Named turns come first, each shown by rows before and after it. Which turns, in which order, take the first row of each pair that follows to the second? Write the first one first, as in the answered first pair.
turn voved:
13; 19; -23; -13; 25; 25; 11; -8 -> 4; 26; -1; -31; -27; -6; 2; -15
-14; 8; 2; -2; -16; 12; 9; -9 -> -12; 5; 19; 4; 0; 11; 8; -9
3; -9; -24; -5; -14; -15; -4; 20 -> 3; -12; 16; 1; 0; -26; -9; 17
-23; 11; 28; -23; 5; 13; -7; 15 -> -22; 11; 1; -20; 16; 29; -2; 20
turn vab:
-13; -11; 21; 10; -33; 0; -1; -3 -> 0; -3; 13; 17; -6; 26; 9; -24
-15; 10; 0; 0; -1; 41; 13; -9 -> -1; 17; -34; -15; -13; 17; 9; -9
0; 4; -9; 1; 16; 9; 1; 24 -> 1; 5; -15; -2; 12; 3; -1; 24
11; -4; -9; 13; 10; 9; -4; 0 -> 10; -5; -16; 6; -3; -6; -9; 7
turn Nadop:
-14; 6; -12; -28; 5; -4; 1; 32 -> -13; 3; -8; -25; 8; -4; 1; 34
19; -4; -4; -6; 9; -21; -7; -3 -> 12; -16; -4; 9; 18; -7; -6; 5
-1; 3; -17; -5; -13; 10; 12; 18 -> 4; 8; -9; -15; -18; -9; 9; 15
-19; -6; -2; -6; 2; 2; 11; -11 -> -16; -3; 2; -10; 0; -7; 9; -13
Then:
Each pair is two turns apart.
-16; -8; 17; 8; -12; 5; 1; 16 -> -12; 9; 2; -9; -27; 6; 6; 2  Nadop Nadop
-1; -2; 3; 9; 14; 2; 0; 8 -> -1; 5; -16; -3; -4; -1; 0; 7  Nadop vab
19; -6; -9; 13; 32; 0; 27; -24 -> 13; -3; 26; 4; 2; -28; 19; -32  voved voved
17; -10; -15; 5; 16; -13; -7; -8 -> -4; -17; 14; 5; -13; -19; -12; 4  voved vab
-11; 10; 5; 3; 11; 30; 11; -19 -> 8; 8; -2; -17; 0; -36; -7; -6  vab Nadop
-4; 15; 4; -4; -15; 7; 4; -14 -> -7; -2; 23; 11; 0; -2; -4; 4  Nadop Nadop
5; -2; -12; -2; -24; -13; -4; -13 -> -4; -23; -1; 22; -5; -3; -8; 5  Nadop Nadop
0; 32; 31; -12; 36; 2; 0; -26 -> 19; 33; -16; -22; 31; -21; -5; -22  Nadop vab
5; 11; -23; -14; 22; 21; 18; -21 -> -6; -14; -4; -18; -1; -39; -5; 24  vab Nadop
-7; 14; 43; -13; 8; -2; 3; -4 -> -14; 15; 21; -3; 8; 34; 14; -8  Nadop Nadop
27; 21; -25; -6; 22; 24; 12; -29 -> 7; -18; 2; -5; -6; -44; -18; 35  vab Nadop
-7; 1; 24; 6; -11; -10; 1; -6 -> 7; 5; -6; 14; 8; 12; 8; -17  Nadop vab
18; 7; -25; 3; -2; 10; 10; -36 -> 9; -15; 33; 13; 22; -20; -7; -7  vab voved
7; -21; -17; 14; -11; 7; 7; 6 -> 14; -10; -9; -4; -20; -20; 3; -1  Nadop Nadop
-9; -9; -5; -9; 10; -2; -4; 24 -> -8; 4; -15; -13; 9; 19; 5; 7  vab Nadop
-2; -2; -12; 18; 17; 13; -1; 3 -> -16; -1; 7; 13; -18; 10; -2; 0  voved vab
-22; 6; 5; -8; 6; 6; 5; 15 -> -9; 20; -5; -18; 10; 2; 7; -1  vab Nadop
-19; -2; 4; -32; -29; 12; -9; 16 -> -14; -4; 27; -11; 10; 40; -1; 1  Nadop vab
9; -17; -26; 17; 15; 35; -7; 15 -> -11; -13; 27; 15; -28; 32; -9; -2  voved vab
15; -10; 7; 2; 34; -19; -10; 17 -> -3; 1; -26; -12; -37; -5; -4; 7  Nadop voved
6; 0; -11; -2; -4; -3; 3; -6 -> 0; -6; 10; 1; -1; -9; -2; 2  Nadop vab
-7; 19; 17; -18; 12; 20; 14; -6 -> -10; 21; 17; -24; -4; 13; 12; -7  voved voved
-15; -14; 9; 14; -11; 13; -3; 20 -> 10; -1; -35; 3; -7; 6; -1; 5  vab vab
-1; -16; 4; 22; -26; 16; -2; -9 -> 6; -7; 13; 7; -33; -10; -8; -15  Nadop Nadop
0; 9; -32; 15; -8; 18; 5; -2 -> -2; 12; 23; 19; -11; 8; 1; -21  voved vab
12; 13; 38; -3; 20; -10; 1; -33 -> 1; 5; -36; -24; -23; -30; -5; 10  voved vab
-9; 3; 6; 2; -13; 10; 5; 5 -> 2; 7; -13; -3; -11; 7; 7; -2  vab vab
20; 18; 9; -19; 16; -46; -5; 1 -> 21; 5; -16; 1; 49; -12; 2; 15  voved Nadop
23; 11; 3; -15; 9; 22; 7; -38 -> 21; -12; 35; 1; 30; -1; -6; -15  Nadop Nadop
16; -4; 24; 9; -12; -3; 11; -12 -> 22; -1; 6; 1; -17; -13; 9; -11  vab vab
12; 7; 22; 7; 0; 23; 6; -24 -> 15; 6; 33; 5; 1; 5; 1; -20  Nadop Nadop
17; 3; 35; 9; 26; -7; -3; -16 -> 20; 3; 14; -9; -3; -43; -13; -2  vab vab
-13; 18; -10; -17; -2; 15; 4; 11 -> -17; 16; -2; -15; -2; 17; 3; 14  vab vab
0; -8; 36; -9; 6; -33; -1; 20 -> 14; -6; -27; 11; 34; 22; 17; 5  Nadop vab
-10; 2; -10; 8; 14; 39; 6; 1 -> -3; 8; 23; -14; -23; -24; -12; -4  vab voved
-9; 17; -3; -14; -3; 1; 3; 1 -> -13; 1; 10; 0; 12; -2; -2; 15  Nadop Nadop
1; -8; -10; -1; -17; -29; -4; 12 -> -7; -16; -24; 15; -12; 5; 4; 16  Nadop Nadop
-20; 5; 31; 4; 28; 35; 19; -3 -> 6; 28; 4; -32; -23; -24; 9; -28  vab voved
-8; -12; -18; -12; -29; -8; 1; 10 -> -2; -24; 20; 5; 13; -14; -4; 16  Nadop voved
-16; -7; -10; -4; 20; 1; 2; 38 -> -23; -7; -11; -9; -9; -4; -1; 37  voved Nadop
-37; 3; -14; -1; -8; 38; 14; 42 -> -8; 42; -28; -42; -22; 4; 16; 4  vab Nadop
2; -15; -30; 11; -28; 5; -3; 7 -> 11; -15; 29; 13; 4; -21; -12; 1  Nadop voved
10; 16; -29; -17; 1; 2; -9; 11 -> 14; 10; 3; -6; 34; 3; -11; 11  voved voved
3; 8; -2; 5; -11; -9; -9; 13 -> 9; 9; 4; 13; 11; -1; -6; 8  voved vab
0; -5; 16; 8; -16; 3; 4; -18 -> 8; 0; -3; 0; -21; -7; 3; -19  vab vab
19; -8; -4; 13; -15; 18; 8; -18 -> 21; -13; 2; 4; -26; -16; -3; -4  vab Nadop
-13; -6; -8; 14; -13; 2; 1; 8 -> -2; -2; 0; 20; 8; 10; 5; -10  voved vab
11; 12; -4; -13; 19; -1; -4; -8 -> 8; 3; 0; -14; 13; -16; -11; 5  Nadop vab
2; 17; 6; -17; -3; -4; 14; -24 -> 8; 7; 18; -4; 19; -14; 8; -18  Nadop vab
-11; 12; -23; -12; -40; 19; 13; -23 -> 12; -4; 26; 9; 51; -4; 2; -5  Nadop voved
-7; -9; 3; 6; -13; -3; -6; 17 -> -6; 0; -9; -2; -23; 4; -1; 7  Nadop Nadop
-6; 30; -7; -23; -8; 22; 21; -9 -> 8; 21; 7; -16; 40; 3; 13; 5  Nadop voved
-6; -3; -6; 11; 12; 31; 6; 1 -> -10; -4; 32; 9; 1; 9; -1; -4  voved voved
9; -17; -12; 13; 6; -19; -9; 13 -> 0; -13; -4; 7; -26; -20; -8; 2  Nadop voved
-10; 0; 13; 3; 30; 8; 0; 12 -> -4; 3; -14; -14; 9; -23; -7; 19  vab vab
24; 15; -17; -3; -3; -17; 1; -28 -> 24; -2; -28; 11; 20; -16; -3; -4  Nadop voved
4; 15; -22; -12; 5; -2; -20; -4 -> -15; 5; 19; 3; 11; 15; -19; 2  vab vab
-2; 6; 10; -12; -12; -2; 2; -2 -> 0; 6; -13; -10; -3; 12; 6; 1  voved voved
-12; 7; -24; 2; -8; 32; 0; -3 -> -25; -2; -8; 0; -22; 20; -5; 13  vab vab
-16; -2; 3; 8; -17; 33; 9; -14 -> 0; 5; 30; 3; 18; 16; 5; -22  Nadop voved
8; -1; 15; -9; -4; -19; -6; -20 -> 2; -17; -26; 9; 8; 12; 1; 1  Nadop voved
10; -14; -13; 17; 25; 2; -4; 7 -> -2; -20; -2; 13; 8; -13; -10; 22  vab vab
-13; 3; -8; -14; -24; -5; 2; -7 -> -20; -1; 17; -7; -16; 3; 2; -6  vab Nadop
15; 6; 2; 18; 19; 20; 12; -30 -> -4; 4; -5; -2; -46; -10; 3; -11  voved vab
-8; -10; -2; 6; 14; 15; 5; 18 -> 3; 13; -6; -23; -6; -10; 5; -1  Nadop Nadop
-26; -11; -7; 10; -10; 16; 2; 16 -> -26; -2; 0; 3; -23; 15; 3; 3  voved Nadop
27; -5; -36; 16; 3; 2; -9; -19 -> 29; -9; 7; 24; 22; -8; -14; -22  voved voved
5; -17; -10; 11; -7; -13; -8; 6 -> 8; -15; -6; 19; 10; 6; -2; -6  vab vab
-3; 9; 20; -1; 2; 6; 3; -6 -> 0; 9; -17; -10; -6; 0; 3; 3  voved vab
-9; 11; -3; -25; 1; -6; -2; 4 -> -11; 0; -6; -14; 15; 0; -3; 17  Nadop voved
-15; 2; -3; -2; -1; 27; 16; 14 -> -5; 13; 29; -14; 5; 3; 11; 0  Nadop voved
-6; -20; -9; 24; -18; 15; 9; -9 -> -6; -13; 2; 16; -29; 7; 8; -21  voved Nadop
-27; -12; 9; -15; -19; 6; -4; 20 -> -23; -3; -4; -13; -3; 34; 7; 6  voved Nadop
15; -9; -26; 3; 12; -14; -2; -14 -> 12; -11; -16; -1; -3; -28; -6; -13  Nadop voved
-14; 16; 51; -34; -24; -14; -12; 1 -> 1; 28; -13; -19; 16; 54; 12; -20  vab voved
10; 18; -12; -7; 12; 21; 10; -16 -> 9; 7; 28; -10; 12; -20; -5; 2  vab voved
3; 0; 39; 4; 3; -3; -4; -9 -> -2; 10; 12; 3; -5; 30; 8; -20  Nadop Nadop
2; 7; -15; -1; -3; -3; -1; 1 -> 0; -3; -4; 6; 5; -8; -4; 11  Nadop Nadop
1; 2; 29; -8; -15; -26; -10; -12 -> -1; -3; 34; 14; 13; 13; 0; -19  vab Nadop
4; 10; 13; -14; -15; -30; -4; 2 -> 10; -5; 8; 20; 31; 10; 3; 0  Nadop vab
-5; -1; 10; -13; -18; -29; -11; 24 -> 12; -3; -2; 4; 40; -4; -4; 19  voved vab
6; -4; 52; 4; -13; -14; -4; -28 -> 23; -5; -53; -10; -3; -18; -3; 4  voved vab
-34; 0; 15; -11; -24; 27; -4; 20 -> 0; 18; -41; -23; -13; 24; 1; -5  vab vab
4; -27; -28; 35; -6; 11; -4; 5 -> -1; -23; 14; 40; -15; 14; -3; -14  voved vab
-6; -14; 8; 15; 9; 10; 5; 4 -> -7; 1; 10; 0; -17; 5; 8; -14  Nadop voved
1; -17; 9; 14; 30; 19; -9; 8 -> -6; -11; 33; -2; -18; -12; -18; 0  voved voved
-2; 16; -3; -18; -28; -14; -7; -7 -> -1; 3; 16; 12; 28; 21; -1; -4  voved Nadop
